One turning vector, and how many steps it has turned:
The counts run from 0 to 476.
[-10 -23  17  -7  -1  40  11   1 -10 -19 -19  10  23 -20   1 -20  21   6
  33  -4 -14  16  22 -20 -13  -9 -27  -2  -6  31 -44 -14 -13  22]
117
[ -4  12  -4 -20 -15   2  20 -28   1 -21  11  27  56   7 -15 -24  27  14
  16 -15   7  22  -9  -8  -9  17 -29  -1   1  19 -32  29  -9  25]
15
[-24  13  14 -10 -14  -3  13  -5  12 -17  15  15  21 -28 -36 -13  50 -27
  13 -32 -21  22  -4   8   7 -17   0 -24  10  30 -23 -23  -7  -2]
334
[-23   4  25  -6  -5   5  12   4  11 -28  18  16  25 -32 -19   4  37 -16
  15 -33 -20   1   4 -13  12  -5  -1 -30  25  34 -33 -30  -1   2]
333
[ -2 -11 -13 -24 -11   1   1 -16 -20  19 -30  -7  12 -11 -24 -30  36 -13
  18  -9  24  18  13  12 -18 -12 -43  -8  -8   6 -29   6  -9  38]
216
[  5 -12  35 -14  -5  18   7  11 -11 -20  11  27  31 -33  11   7  29  12
  14 -24 -11  -4  18 -27   4   9 -11 -21  37  29 -23  -9 -10  19]
111
[-16  -6  -1 -16  -3  11  12 -23  -1 -18  12  24  61   0 -17 -25   7  21
  18 -24   2  16   5 -14  -5  17 -22  -2 -13  15 -29  27  -6  20]
236
[ 21 -11  11 -37  -1   4   8 -20 -11  -7 -12  19  34  10  -1   6  22  22
  29   0   6 -13   9 -15  -9   7 -34  10  33  12 -37   3   0  48]
274
[  7 -23  -6 -24  -2  12   6 -15 -27  14 -36  -9  16   1  -6 -17  29  -1
  26  -9  25   0  21  -5 -19  -2 -51  -3  -2   7 -41   2  -2  43]
217
[-16 -20  -2 -32   7  39   1   4 -26   1 -27  -3  29 -20 -10 -36   3   8
  16 -12  12   7  36 -29  -4  -3 -31 -17  -8  31 -15  -7   1  26]
205
[-29 -22  -1 -22 -19   3  26   3   8 -10  -8  -3  36  17 -36 -17 -20 -22
  10 -24 -24  20 -18  36   1   7  -2 -11  12   9 -31  -7 -22  28]
403
[ 11 -15  26 -38  -5  -4   0   2 -19   6 -21  26  17 -12 -27 -24  29  -1
  19 -10 -23  17   1  23 -10 -18   6   4  40  21  -7  -3 -18  36]
108
[  9 -39  31 -37   6  20  20   8 -16 -23  -2  15  48   8  10   6 -14  14
   5 -21 -11   1   5  -6  -7  31 -10   2  32  11 -24   0  -4  30]
407
[-21 -34  10 -37   8  12   3  14 -16   8 -23 -14   3 -19 -26 -11   4 -12
  16 -27  -6 -15  27  -5   6 -24  -9 -20  23  19 -24 -39   6  27]
207
[-24   8  21 -12 -10  -3  11   2  16 -24  24  21  33 -20 -36  -9  35 -18
  12 -33 -32  21  -6   7   9 -10   8 -21  14  30 -24 -18  -8  -2]
69
[ -4  -4   8  -8  -6  36  10  -4 -22 -10 -27   6  22 -19  -3 -30  37  -1
  25  -1   3  27  22 -16 -18 -10 -39  -8  -6  30 -34  -2 -13  26]
381
[  5   8  -9 -52 -11 -11  10  -8 -12  12 -28   3  28  17 -36 -28   9 -12
  11   0  -3  19 -12  25  -8  -6 -11  -5  32  18  -9   0 -14  52]
316
[-26 -18  -5 -14  -2  23  19 -14   3 -21  10  15  53   4 -16 -18 -16  25
  27 -19  -9   4  11 -20   1  13 -20  -8  -7  25 -40   5  -2  23]
237
[  3 -31   2 -24  -1  16   6  -7 -20   0 -30 -10  13   0   0   6  17  -1
  26 -12  13 -20  25 -14  -2  -2 -48 -10  17   6 -52 -15   4  41]
218
[ 12 -22  18 -44  11 -12 -10   6 -25  19 -20   6  12 -30 -27 -15  50 -21
  -4 -37  15   3  15   7  -8 -15 -15  -9  17   8  -2  -9  11  23]
209
[  7 -47  26 -27   6  12  16   1 -10 -19   4  22  47   2   3   9   3  23
  18 -29 -11  -7   7  -9  -7  22 -19   9  26   0 -40   7  -1  34]
451
[-11  -3  10 -28 -11  20  12   4 -17 -10   3  20  59 -12 -11 -37   9  11
  -4 -22   0  37   0  -7  -9  23 -13 -18  -1  27   3  29 -17  21]
412
[-38 -31  -2 -32  -1  22  16   6  -2 -10   0   2  36   2 -27 -26 -33   7
  19 -27 -24   0   8  -5   9   1  -1 -16  14  24 -20 -15  -7  29]
194
[ -7   1  31 -12   3  17  13   7   2 -31  16  22  27 -24   0   9  37  -1
  16 -28 -10  -8  12 -29   6   0  -9 -21  26  34 -33 -24   1   7]
332
[-14 -11  25 -16   7  12  16   0  10 -33  25  21  37 -16 -11  10  23   3
  12 -39  -8  -8  18 -29  10   6  -8 -15  18  29 -35 -24  16   3]
288
[  4 -21   9 -50   8  14  17  12 -10 -11 -24 -20  17  22  -6  15  -7 -19
  -3 -18  13 -15  13  -9   0  13 -21 -18  34  19 -38 -34  14  30]
307
[ -4 -50  19 -17  -1   1  13   5  -3 -13 -10 -10   8  -6  -5  24  12 -24
  16 -33  -8 -17  10   7   2   4 -26  -9  24  -6 -60 -30   3  29]
175
[ 15  -8  36 -20  10  15   5  -2 -11 -27   6  31  35 -19   8   4  44  13
  14 -16  -2   2  18 -27  -6   1 -16  -2  26  31 -31  -9   5  16]
331
[ 11 -37  17 -54  20  -1  -1   4 -25   9 -12  24  40 -14 -26 -29  15  13
  -3 -32   0  15  14   4 -11  -3   2   7  16  13   7  10   6  27]
197
[ 14   4   8 -30  -9  -3  19  -1 -16 -14   0   7  52   9  -7  -7  28 -19
 -21 -31  20  33 -11   5 -14  39 -21 -16  11   8 -11  25   0  14]
355
[ 22   3  -2 -44 -10  -4   9 -12 -21  11 -36   5  25  17 -22 -13  30  -8
  18   3   6  15  -5  21 -18  -2 -26   4  32  15 -21   3 -14  52]
52
